rotation ticks, each row followed by its count of ticks
The counts run from 0 to 364.
[140 136 149 147 148 136  90 101 161 127 141 156 105 139 176 143  81  58
 141 117 120 122 132 101 108 116 172 176 111 114 113 122 149] -> 344
[144 140 149 137 135 114  91 131 114 103 128 180 121 130 163 153 153 106
 159 121 132 142 173 133  90 155 193 146 123  79 135 112 117] -> 61
[117 150  82 122 135 101 203 143 137 136 109 115 153  93 108 151 152  91
 134  86 102 141  99 133 125 164 116 144 103 114  93 115 144] -> 252
[128 134 136 170 103 134 169  91 152  97 126 114 157 143 144  96 113  99
  81 139 109 112  93 111 153  77 124 158 102 105  88 143 112] -> 329
[134 147 159 137 108 120 165 123 105  68 154 104 109 149 155 132 165 169
 113 152 142 111 158  91 123 147 107 146 108 118  75 153 104] -> 299
[144  94 186 134 117 137 152  86 155 129 151 102 141 153 165 110 122 106
  75 135 112 123 106  80 147 104 129 123  99 125  84 133 145] -> 322
[127 149 105 140 112 118 177 186 104 110 159 115 161 125 123 138 146 176
 139 121 153 131 151 172 135 164 100 102 151 116 162 150 106] -> 220
[106 153  85 123 118  95 220 148 119 125 121 112 149  96 106 130 152 116
 111 102 117 137  99 126 145 147  92 147 101 124  96 119 121] -> 248
[123 132  96 142 121  83 123 121 123 125 106 136 119 139  91  86 126 114
 128 160 134 111  62 120 145  81 149 158  78 107  99 106  93] -> 106
[129 137 130 160 156 113 140 115 181 113 206  98 143 106 110 141 126 153
  82 132 131 118  86 111 102 160 101 156 116 123 110 125 120] -> 269
[145  98 168  76 116 116  95 158  84 142 115  97  69 157 144 127 114 134
 163 124 175 115 151 112 139 115 133 103 121 168 144 130 133] -> 151
[147  98 157  78 118 118  84 155  90 134  92 102  78 150 145 142 117 126
 178 108 172 113 160 130 130 114 144 109 130 150 153 141 137] -> 148
[123  98 143 108 119  81 112 103 119 140 125 135 100 132 112  90 120 112
  97 148 137 125  78  83 151  78 141 144  75 126 109  94 101] -> 100
[151 112 104 137 156 107  65 127 153 146  99 136 124 140 102 134 117  90
 181 123 131 110  79 152 109 120 186 140 104  96 124 115 141] -> 116
[145 101 153  82 117 119  81 154  91 128  86 102  85 146 144 145 122 126
 184 105 170 112 162 137 128 113 146 112 133 141 156 142 134] -> 147
[134  66 163  82 116  91 103  96 115 155  98 138 111 128 138 120 133  93
 114 111 130 141 111  89 146  91 157 122  85 109 127  96 126] -> 94
[124 142 166 163 132 120 103  96 159 112 185 144 125 108 154 120 102 100
  63 132 126 138 120 107 107 104 152 168 124 122 136  91 104] -> 43
[142 126  86 145 147 100  89 131 142 136  84 141 131 139  93 120 126  94
 175 134 127 109  70 154 119 109 181 148  98  91 113 118 125] -> 113
[114 163 137 132  91 148 169 150  96  85  91 100 150 116 178 155 180 119
 122 103 124 112 179 138 116 132 130 137 158 111 107 146 129] -> 0
[137  73 144  95 100 101 117 107 105 137  65 140 148 131 141 128 164  97
 132  99 117 140 131 125 148 104 170 108 102  68 131 118 121] -> 88
[139 118 148  99 104 112 136 170  80 139 130  95  89 167 127  88 119 155
 143 156 172 113 121 116 162 101 114  96 110 178 118 132 115] -> 157
[150 105 119 111 124 131 144 164 129 178  89  94 152 144 119 119 107  82
 162  95 129 129  98 169 154 113 141  81 125 147 138 128 170] -> 172
[134 159 102 128 155 123 117 177 140 139 140 129 110 106 131 164  84  91
 177  83 153 135 140 168 104 156 135 144 145 152 173 123 144] -> 201
[125 137 180  99 113 144 157 142 106 133 114 109 121 125 194 153 165  87
 115  99 115 134 172  96 117 145 149 121 132 140  89 111 164] -> 8
[139 139 140 150 143 138 101 101 163 122 121 153 115 136 172 148  86  49
 146 107 113 120 128 113 111 113 173 177 112 108 111 125 150] -> 342
[136 158 117 189 121 136 113 141 125  92 167 166 145 170 160 108 117 145
 141 177 144 102 137 135 130 116 157 154 132  84 124 151  95] -> 358
[126 143 122 175 104 134 168  92 154  94 112 120 158 140 144 102 112  86
  95 132 106 111  96 123 148  77 131 167 107  97  90 144 114] -> 331
[132 135  82 148 134  91 108 130 134 127  88 139 129 139  89 104 128  99
 160 146 125 108  64 147 131  96 167 154  90  94 102 116 107] -> 110
[152 127 147 129 109 136 176 124 118 100  92 111 154 160 160 141 183 111
 152 117 105 122 149 125 129 154 148 115 112  85  67 157 149] -> 309
[142  97 144 112 135 128 125 145 153 185 143  86 126 127 120 119  70  90
 118  99 143 133  83 138 150 101 123  99 124 178 157 111 159] -> 179
[123 151 164 143 104 131 187 135 116 131 160 113 145 140 160  96 157 113
  67 156 112 131 114  92 137 119 134 121 111 145  68  95 133] -> 18
[133 102 134 134  87 101 143 124  90 105  96 144 168 147 132 102 181 146
 121 143 130 130 134 137 152 105 156 107 111  56 130 133  87] -> 81
[145  97 149 143 145 111  44 125 148 126 170 110 104 150 108 115  96 161
 131 157 169  97  94 129 116 102 144 133 124 130 154 129 106] -> 127
[151 116 176 121 136 109  80 127 110 120 156 175 110 141 170 146 154 124
 145 134 141 148 173 110  98 158 186 127 117  92 138 106 120] -> 65
[130 135 182  98 110 139 158 139 106 136 122 111 120 127 192 148 163  89
 110 105 115 137 167  90 117 144 148 119 129 146  89 106 163] -> 9
[132 133 181 118 121 120 136 114 118  79 168 105  91 135 162 148 150 162
 109 137 147 117 166  78 107 155 107 152 117 130  94 145 114] -> 295
[135  83 138 106  94 100 126 109  99 125  67 142 160 134 137 123 170 105
 136 108 119 136 134 134 147 102 168 108 106  58 131 125 113] -> 86
[146 105 140  92 114 120  79 150  95 120  75 103  91 143 139 147 122 125
 189 104 169 108 161 152 125 115 149 116 137 130 159 151 130] -> 145
